One vector is turned by the same rotation once a tick. Each row is the vector after some number of ticks, and that number follows the row.
The counts run from 0 to 631.
[-15  34   9  34   3 -23 -16   4 -13 -13  -9  -1   8  -3   4  21  10  39
  -6 -13   8  20   1   0 -20 -30   8 -16  -2 -21 -20 -13 -19   6  42  35
  -9 -26  -2 -57  -6  -6  -4 -27 -31 -14 -27 -16  24  25  22   8  11  -7
   6 -11 -26  22   1 -23  25 -39   2  22 -15 -12 -33   5 -19  35 -40  17
 -32 -14 -14  -8  -1  15   1] : 397
[  8  28  16  11   3 -17 -23   1   9 -38 -11  27  28 -14 -24  10  19  36
   6 -18  -1  25  14  -4  13 -20   6 -10 -18 -38 -21  -2  14  -4  49  32
   6 -27  -3 -29 -10 -15 -10 -36 -39  -7 -16   8  22  15  40  20  16 -24
 -31  -3 -30 -14 -10 -21  17 -33   6   7 -12 -24  -8   6   4  40 -38   7
 -23   9  -3  -4  -4   6   1] : 90
[-11  33  14   4  -1 -17 -26 -10 -12 -16   8  16  -9  -1  -6  -1  -8  29
 -11  -2   1  27  15   2  32 -27  10 -14  14 -14 -27 -27   9   2  35  13
   1  -9  20 -30 -37 -29 -23 -53 -34   8 -25  -9  -1  18  21   2  41 -11
 -19 -24 -24  18 -18 -10  50 -33   1  22 -16 -21 -30  14   6  19 -35  20
  -3  -7  -7 -16 -17   3  -2] : 98
[-20  39  14 -19   6   7 -31   9 -10 -22 -11  32  -2 -10   2  33   9  12
 -10   9  18  48  29  13   9 -34  11   7  32 -13 -26 -22  37   6  26  13
  18 -19   8 -36 -24 -26  -6 -37 -11   6  -4  19   8  10  30  20  35  -8
 -26 -13 -22  -6  11 -17  20 -31  14  22 -19 -30 -19  13  10   0 -28  28
 -15   4 -13 -32  -2  -1  -2] : 259
[ -5  28  14   5   2 -13 -34  15  -5 -24 -14  11  15   8  -4 -21  21  15
  -5  -6  12 -10  16   9  10 -44  26   8 -21 -13 -31 -13  16   3  36  30
  26 -15 -22 -47   2 -13 -24 -18 -24  -4 -29  -1   9   8  27  14  45   7
   3 -45 -23  -7  16  -8  28 -21  18  32 -23 -21 -35 -13 -11  15 -39  16
 -23 -11   6   0  18  -3  -4] : 331
[ -3  24  24   1  10  -6 -22 -10  -4 -34 -17  42   7  10  11  -1   9  21
  -7   5  17   2  26  16  -6 -17  13  -3  -3 -11 -31 -10  24 -22  45  30
 -13  -7   3 -42 -18  -8 -22 -24 -23  -1 -28  -4  -4  17  25  11  29  -7
 -34  12 -25   8  18 -15  15 -20  -1  44 -34  -8 -18  30  14   0 -49  32
 -37  14  -1  -5  13 -12   0] : 32
[  7  27   7  30 -10 -30 -16   5  -1 -13 -15  24  10   0  13  -5   7  40
 -10 -13   4   8  12  -9   8 -17   7  14 -18 -17 -19 -10  10  19  37  35
  27 -17 -16 -49 -17   2 -12 -20 -33 -16 -28 -25  24  15  43   7   9 -10
   4 -15 -10  18   0 -10  21 -32  14  30 -32 -15 -41   2 -11  25 -57  12
 -32 -13   5  -5   1  -1   1] : 108
[ 25  32  17  14   2 -21 -32   7   6 -28 -33  29  11  13   9 -24  19   7
 -18  -5  20   9  23   2  30 -15   2  10 -13 -17 -36  -6  36   6  26  25
  18  -5 -16 -51 -16   0   5 -23 -10 -12  -4  18  11   5  51  11  26 -13
 -12  -7 -13   8  13  -5  37 -27  30  31 -34 -26 -25   6  -3  -5 -49   9
 -18  -4 -19  -1   4  -1 -16] : 25
[-17  44  15  19   0  -9 -12   9  -5 -19  -3  26   8 -16  -3  15 -30  32
  -9  -5  19  37  -2   0  19 -27  -1  -7  12 -21 -34 -19  20  16  51  17
  -5  -9  16 -48 -23 -26  -6 -40 -12   8  -9  -4  17  17  32  17  21 -11
  -7 -19 -15  27 -15   9  41 -20   8  31 -14 -28 -30  -8  -3  21 -27  15
  -5 -21   1 -26  -9  19  -4] : 383
[-11  39  13   5  -3 -21 -29  -4 -12 -20   6  15  -7   0  -9   1 -11  30
  -8  -2   1  28  15   3  30 -33  17 -15  16 -10 -29 -25  10   1  36  16
   2 -13  20 -31 -33 -29 -20 -48 -27   6 -23  -8  -2  20  21   3  37 -10
 -16 -23 -33  17 -18 -10  44 -33  -3  24 -11 -19 -22  15   5  24 -41  22
  -4  -9  -7 -16 -13   6  -2] : 97
[-18  13  12   5  21  -3 -48   9 -13 -10 -15   4  -6 -15  11  11  16  11
 -17   9  30   5  19   8 -35 -38   0 -22  15 -20 -30 -26   0  -8  31  26
  -7 -23 -14 -52  -4   3 -26 -25 -16  -7 -35   4   0   8   3  20  28  -3
  -6   7 -11  13  26 -35  20 -37  16  42 -41 -14 -23   5  -1  -4 -25  36
 -22   5 -31  -5   5  -8   4] : 238
[-24   6  14   5  23 -11 -55  -3   6 -11  -3  27   3 -27   8  10  20   4
  18 -19  30  19   2  11  -7 -32  16  -6  -7 -24 -21   8  20  -3  26   6
   4 -37 -15 -30 -22 -10 -32 -16 -15 -18 -16  20  24   0  28  30  23 -25
  -8 -17 -22  -5  16 -11  10 -57  13  43 -30 -15   2   0 -11  18 -52  19
 -10  13   5  -6  10 -22 -10] : 352
[ 14  23  17  10   1 -24 -30   8   2 -37 -28  28  13  12   4 -22   5  21
 -12   5  19  -5  26   9  12 -13  13   8  -8  -9 -36  -8  30  -8  43  34
   3  -4 -11 -44 -11   0 -21 -21 -23  -4 -22   5  -5  14  35  -1  25  -4
 -21   2 -19   6  18 -13  12 -20  12  48 -46 -15 -21  16  10   5 -58  26
 -28   4  -8  -3  21 -16   4] : 29
[ -1  21  12   8   6 -10   3 -24   3 -32 -16  35  15  17  11  -9  15  36
  -3  -5   3   1  13   6   6 -13  13   4 -16 -23 -21  -7  22 -13  46  31
 -15  -2  13 -42 -16  -7 -18 -39 -38 -13 -35 -15  -2  33  37  14  23   7
 -30 -11  -7  15   9  -7  22 -16   3  42 -34  -4 -37  10   4  16 -47  28
 -25   7   8  -7  -4  -7  -6] : 211
[-14  24  25  -5  17  10 -32   7  -4 -31 -18  42  -3 -24  -4  13 -13   8
 -14  13  36  17  26  11  -8 -22  -3  -5  23 -14 -39 -22  37  -8  50  21
  -7  -5   2 -39 -19 -14 -23 -34  -2   8 -17   7   0   2  16  26  30  -9
 -31  15  -4   9  15  -6  25 -19   8  52 -35 -25 -17   8  13  -9 -23  32
 -17   4  -6 -16   5  -5   5] : 543
[  7  28  17   6   6 -18 -19 -17 -10 -33 -20  26   8  11  -3   6  38  27
  -7   0 -11  21  28   2   7 -13  -3  -8  -3 -30 -23 -14  10 -15  37  37
  -1 -11   3 -37 -23  -6  -4 -43 -39 -11 -20   5   6  14  33  10  26 -13
 -45  17 -23   1   8 -33  27 -28   1  12 -26 -19 -20  32  10  16 -36  18
 -28  17 -26  -5 -10   2  -2] : 599
[-15  17   6  17  12 -16 -25  11  -7 -21 -24   2  -4  13  13   0  43  11
  -9   3  16   5  12  12 -20 -38  10   7  -3 -14 -31  -8   2   3  22  35
  13 -15 -23 -60   2   0  -8 -24 -19 -21 -18  13  12  15  28   8  32  10
  11 -25 -10   3  38 -20  16 -33  21  36 -36 -17 -38  -6 -25  13 -37  16
 -22  -7 -22  -5  18 -12  -5] : 233
[  0  44  19  -4  14  18 -22 -19  -1  -4  -9  28  20  -3   1  -6  13   4
  -8 -10  19   6  15   9   6 -37  14  -9 -20 -31 -15 -23  24  -8  37   9
 -13 -12   0 -48 -10 -20  -4 -30 -18  -1 -31  -5   1  14  26  40  41  -3
 -30 -19 -26   1   0 -17  60 -22  15  21 -13 -15 -36  -2   1 -10 -19  23
 -17   3  -2   4 -19  18 -31] : 324
[-10  27  19  17   9  -1   6 -23  -7 -25 -16  36   8  15   2  10  31  29
  -3 -10  -3   7  17   5 -14 -19   9  -2 -15 -18 -23  -9   4 -12  45  43
 -13  -3   3 -56 -12 -12   1 -36 -30 -17 -30 -16  10  26  36  16  24  -1
 -32  -5 -16   9  14 -13  31 -22  -7  27 -18  -7 -42  18 -11  18 -36  16
 -39   4   0  -7  -3   9  -9] : 214
[ -4  28  16  19  14  -3 -35  -6   0   4  -5  11   1  -8   3 -22  -9   9
 -15  -6  32 -10   4   4  -2 -35   9 -21 -13  -9 -27 -25   5  -1  39  15
 -18 -10  -7 -57  -3  -8 -24 -26 -17  -2 -41 -18  -2  15  15  22  31   1
   1 -28 -14  25  -3  -3  55 -33  13  45 -29 -10 -43 -15 -14   0 -30  27
 -14 -15  -2   6 -12   6 -13] : 223
[ -4  37  18  -8  20  21 -33  -2  13 -18 -15  33  27 -13   1  -4  -1  -1
  -2 -14  47  11   7  16   2 -35  14  -8 -18 -27 -22  -6  40 -11  43   4
 -20 -20  -2 -44   1 -17 -11 -19  -5   2 -24  18   3  16  29  44  30  -8
 -26 -18 -28  -3   8  -6  30 -26  23  34 -19 -18 -15 -13  -1  -8 -30  33
 -12   5   4  -4  -2   8 -26] : 145
[-12  13  16   6  11   5 -23   7  15 -37 -11  24  11 -24 -38   0   7  26
   8 -15  19   7  16   8  -5 -24  16 -12  -9 -11 -32   0  15  -8  62  38
  -6 -22 -12 -40   5 -27 -22 -35 -25  -4 -24   2  11  24  12  22  20   0
 -16 -26 -20 -19   6  -3  11 -27   0  39 -18 -18 -19 -20 -11  40 -29  21
 -26  -2  20  -7  15 -10   4] : 555
[  9   2   6   7  13 -18 -35  -8   7 -10 -14  19  -8 -30  -6   2  24  19
 -15  -4   9  31  17 -18  18 -13 -26  -3  17 -32 -23 -21  21  14  24  16
  13 -20  -6 -32 -35   2 -15 -55 -26 -16 -13   9  16  10  27  17  14 -11
 -17   3  13   7  -2 -25  29 -49  28  28 -47 -31 -25 -10  -2  13 -22  19
   4   4 -25 -18 -30 -17  -1] : 183
[-13  23   0   4  20   7 -41   5  17   3  -7  10  13 -35   6  18   7  10
  -1 -22  47  31  -1   4 -12 -33   9  -6   0 -25  -9  -1  20  10  23   1
  -6 -41 -10 -45  -4 -10  -5 -21 -13 -17 -22  17  22  27  27  38   8  -5
   0 -25 -13   3   9 -16  12 -55  31  33 -25 -16 -17 -30 -18  17 -37  31
  -8  -2  -3 -12  -8  -9 -21] : 65
[ -2  19  15  12  18  18 -30 -18  14   9 -16  32   1 -17  10  -1  26  -2
  -4 -26  33  13  12   3 -16 -17   5   0 -11 -12 -14  -5  19   4  22  17
  -1 -28 -24 -59  -8  -6   6 -20  -6 -25 -24  -2  20  13  33  35  15  -6
  -6 -20   0   0  18  -9  38 -49  18  43 -30  -9 -39 -16 -32  -5 -32  16
 -29  -7   2   1 -10  -5 -31] : 630
[-17  22  24  -9  14  -4 -30 -11  -5 -33  -9  41  11   6  12  -3  20  11
   8  -4  13   5  19  20  12 -36  28   7 -16 -25 -29  -5  36 -17  36  15
   8 -11   1 -29 -23 -18 -31 -22 -20  -2 -19  11   6   2  36  26  49  -9
 -29 -19 -28  -8  22  -3  25 -20   4  39 -23 -13 -10  18   7   3 -45  25
 -15  16  10  -6  15  -7  -8] : 434
[  0  12  -6  20   4 -27 -20 -11  17  -5  -9  14   0  -7  15   1  11  39
  -9 -14  20  23   5  -9   4  -6   1   2   4 -16  -9  -4  11  10  23  21
  -6 -24   4 -40 -24  -1 -11 -40 -35 -25 -27  -7  11  40  35   7   0   0
   0 -16   0  24  -4 -11   4 -50  17  43 -46 -11 -32  -8 -17  33 -56  31
 -17  -1  -2 -18 -12 -28  -2] : 290
[  9  36   5 -11  -1  25 -17   1  23 -15 -23  37  13 -17 -16   4  10  17
  -8 -15  35  29  30   8   7 -12   9   8   6  -3 -19  -4  41   7  35  24
   5 -20  -8 -50   0 -24  13 -32 -11  -3 -15   3  10  32  32  28  17   5
 -24 -26  -9 -18   5  -4  13 -29  20  35 -21 -23 -37 -21 -11  11 -32  27
 -32  -9  13 -16  -4 -13 -17] : 550
[-18  17   1   5  10 -19 -41   0  -7  -5   2   5 -22 -17   7  17  12  18
 -13   1  10  46  10  -1  15 -30  -4  -7  34 -17 -25 -21  12  16  12   8
  13 -25   9 -33 -38 -16 -14 -51 -21  -8  -9  13  15  13  24   6  28 -11
   2 -21  -6  15  -1 -17  29 -56  18  30 -33 -24 -23  -1 -10  17 -33  25
   5  -4 -26 -31 -18 -14  -1] : 179
[  0   6  -4  18   7 -26 -18 -15  17  -9 -10  12   2  -5  10  -2  19  38
  -5 -16  15  22   5  -8   3  -2  -1  -3   3 -16 -14   1   4   5  23  24
 -13 -22   5 -41 -24   0 -12 -43 -40 -26 -28  -5  10  42  30   5  -1   1
  -5 -12   1  20   0 -16   6 -51  13  43 -44  -7 -31  -6 -16  35 -55  30
 -18   3  -6 -16 -12 -28  -1] : 291
[ 11  37  28  21   6 -14 -17  -2  -3 -24 -20  34   5  -4 -13  -4   2  16
  -8  -7   8  27  11  -7  29 -13 -13 -13  -5 -25 -40 -15  18  -1  47  25
  -9  -5   3 -48 -27 -16   6 -47 -11  -2   3  11  19   2  38  16  23 -25
 -27   4 -16  16  -7  -2  59 -24   9  23 -17 -31 -21  10  -2   8 -26   2
  -6  -9 -19  -9 -16  23 -13] : 201
[-22  27  11   7  14 -16 -35  27 -13 -30 -11   8   5 -27  -2  33   3  21
  -9   8  21  42   5   1  -3 -38 -11 -13  20 -40 -37 -17  17   5  39  16
   2 -25   2 -36 -19 -12 -16 -40 -15   0   0  31  21   1  27  21  21 -20
 -13   7 -17  13  10 -23  18 -30  18  19 -24 -36  -2   1   5  15 -21  21
   1   5 -32 -28  -3   8   7] : 77
[ -2  33  14   5  11   0 -21   5  -4 -27 -30  21  -2  11   5  15  36   6
 -12   3  23  22  25  14 -20 -18   1  -2  15  -9 -34  -7  15 -12  27  38
  -9 -13  -9 -63  -3 -10  16 -25  -8 -15  -8  22   6  21  28   8  22  -2
 -20   7 -14   2  36 -25  19 -33  13  33 -26 -18 -28  16 -14  -3 -38  24
 -38   3 -33 -11  10  -3 -14] : 135
[-18  18  19  14   8  -1 -29  -2 -16  -5  -6  25 -19  -7  12   1  -5  16
 -19   5  22   0  24   6 -20 -23   5  -9  15   5 -33 -31   7   1  37  31
   2  -9 -11 -53 -21  -4 -26 -26 -14  -2 -41 -27  -1   9   7   9  31   0
  -2  -5  -6  20  11 -11  36 -33   1  54 -41  -8 -43   9  -6  -6 -35  30
 -33 -13  -2  -5   3  -8   3] : 623
